Input:
[[ 41 -17   5 -12  -2 -10   5 -55   6  20  37  -1  -1  54  18  -8]
 [ 13  11 -25 -29 -34  48  25   3  10 -43  32  33  40   8  14 -14]
 [-37 -23   3  14  36   0   2  21   7   0 -76  36  24 -38 -38  10]
 [-10 -26  27   2 -42  12  23 -13 -44  37 -46   3  31 -47   0 -12]
 [-29  27  49 -21 -27 -32 -35  38  33 -56 -50 -42 -37  -7 -30   9]
 [-52  13  16   0   2 -27  30 -38  12 -52 -12  15 -41 -13  -9   3]
 [  3 -10 -48  55  -2   4  24  -3 -22 -27   5 -25   4 -12 -26 -14]]
Output: 3

Input:
[[ -5  47 -54 -19 -25  64]
 [-65  -5  36  22 -50  21]
 [  1 -52 -22   4 -59 -53]
 [ -2  49  43 -33 -32  65]
 [ 23  22 -59 -63 -28  19]
 [-33 -63 -24  -7  15  16]
 [  1 -21 -56 -63  24  -8]
 [-24 -39 -34 -33  57  -2]
 [ 12 -63 -29   6  37  42]
 [ 39 -46 -20 -30  36 -46]]
Output: 42

Input:
[[ -7  37  24 -28 -12 -26 -14 -11 -35 -11   9 -17  -7  -7  27]
 [ 48 -27 -27  10  36  31   8  -6  26   3 -12  28   2 -33 -34]
 [ -4  35  24 -30  -8 -26 -12 -11 -37 -12  10 -16  -8  -7  27]
 [-59  12  16  -1 -50  -6 -10   8   5  10  -6 -10  10  52   7]
 [ 46 -21 -24   9  30  26   5  -9  19   0 -11  25   0 -38 -30]
 [ 12 -58 -35  57   9  47  13  13  59  20 -23  33  16   6 -50]
 [ 31 -10 -13   2  19  13   0 -12  -4  -6  -4  17  -3 -42 -16]
 [  8 -23 -24  22   9  31  12  13  46  16 -13  11  12  10 -32]
 [ 20  -4  -3  -1   9   3  -3 -14 -15  -8  -2  12  -4 -36  -4]
 [-59  16  17  -3 -52  -9 -12   7  -4   7  -4 -14   8  46  11]
 [  8 -23 -24  22   7  31  11  14  46  16 -14  11  12  15 -32]
 [  5   6  11  -7  -4  -6 -11 -13 -19  -7  -4   7  -2 -16   5]]
Output: -32

Input:
[[-19  72  29  38 -18 -33  -7 -46  44  10 -24 -25  -6  -4 -36 -22]
 [-19  20  23  -2   5 -27 -16  11  31   8  -2   0 -34   6   3  24]
 [-13  42  11  30   8 -48 -22 -26   7   0   6 -72 -42 -59  -5  -8]
 [ 31 -57   2  11 -11  -2   6 -28 -46   9  -3 -11  -4   1   7   6]
 [ 16  -2 -33  34 -15  10  -4 -11 -41   1   4  -9  22  25  14 -19]
 [ 34  -8 -48  18   5  22  -9 -14  -8  -3  -6  25  32  -6  -2  12]
 [ -5  66  56  -4  -9   3  19  14  13  -3   2  22 -21 -20  13  -9]]
Output: 12

Input:
[[ 18  20  21 -39  18  22  21 -33  16 -44 -43]
 [ -5  -5  -6  13  -5  -6  -6  11  -4  14  14]
 [-14 -16 -17  39 -15 -18 -17  32 -12  43  42]
 [-25 -28 -30  66 -26 -33 -31  55 -22  72  71]
 [-16 -18 -19  46 -17 -20 -19  39 -14  51  50]]
Output: 71

Input:
[[ -3 -11 -26  -2  -6 -19 -12  -7 -15]
 [ -7 -10 -37  -6  -6 -36  -6  -2 -21]
 [ 34  66 -15  31  52 -15  64  37  -5]
 [ 22 -48 -10  18 -37  -7 -45  26   1]
 [ 32 -25 -10  20 -21 -23 -22  29 -11]
 [ 51  49  21  45  40  29  53  54  17]
 [ -8 -38  21  -9 -32  31 -41 -10   8]
 [-25  14  -3 -21   9   1  11 -25   3]
 [  6 -10  21   8  -6  19 -17  13  16]]
Output: 3
---
[[206.17, -216.66, -89.54, -136.23],
 [-25.36, 4.58, -6.12, -28.47],
 [-187.84, -48.42, -51.98, -167.93]] -> -51.98

[[0.994, 0.641, 0.957, -0.425, 0.120, 1.630, -0.466],
 [-1.351, 0.088, 0.610, 0.868, -0.455, -0.291, 0.543],
 [-0.545, 0.886, -0.344, 0.539, 0.641, -0.102, 0.233]] -> -0.102

[[-8.2, -18.7, 4.9, 7.3],
 [-8.1, -18.1, 4.6, 5.7],
 [-7.6, -6.8, -9.1, 18.2]] -> -9.1

[[4.74, 79.67, 132.90, 25.39, 68.83],
 [101.02, -118.85, 43.18, 65.27, 19.13],
 [152.35, 89.98, 78.12, 12.99, 105.09]] -> 12.99

[[-2.9, -3.2, -18.3, 1.3],
 [0.0, -9.4, -9.6, -15.8],
 [-5.2, -5.3, 17.6, 1.2]] -> 17.6

[[14.133, -20.488, 15.132, 20.565, 18.150, 16.744, 8.203],
 [9.312, -7.597, 10.652, -5.060, -0.211, -21.067, 19.996],
 [13.895, -20.191, 17.801, 1.531, 2.049, -1.103, 22.662]] -> -1.103

[[-0.481, 1.064, -0.511, -0.496, 1.930],
 [1.771, 0.585, -0.872, -1.151, -0.857],
 [1.958, -1.472, -0.134, -0.100, -1.245]] -> -0.100
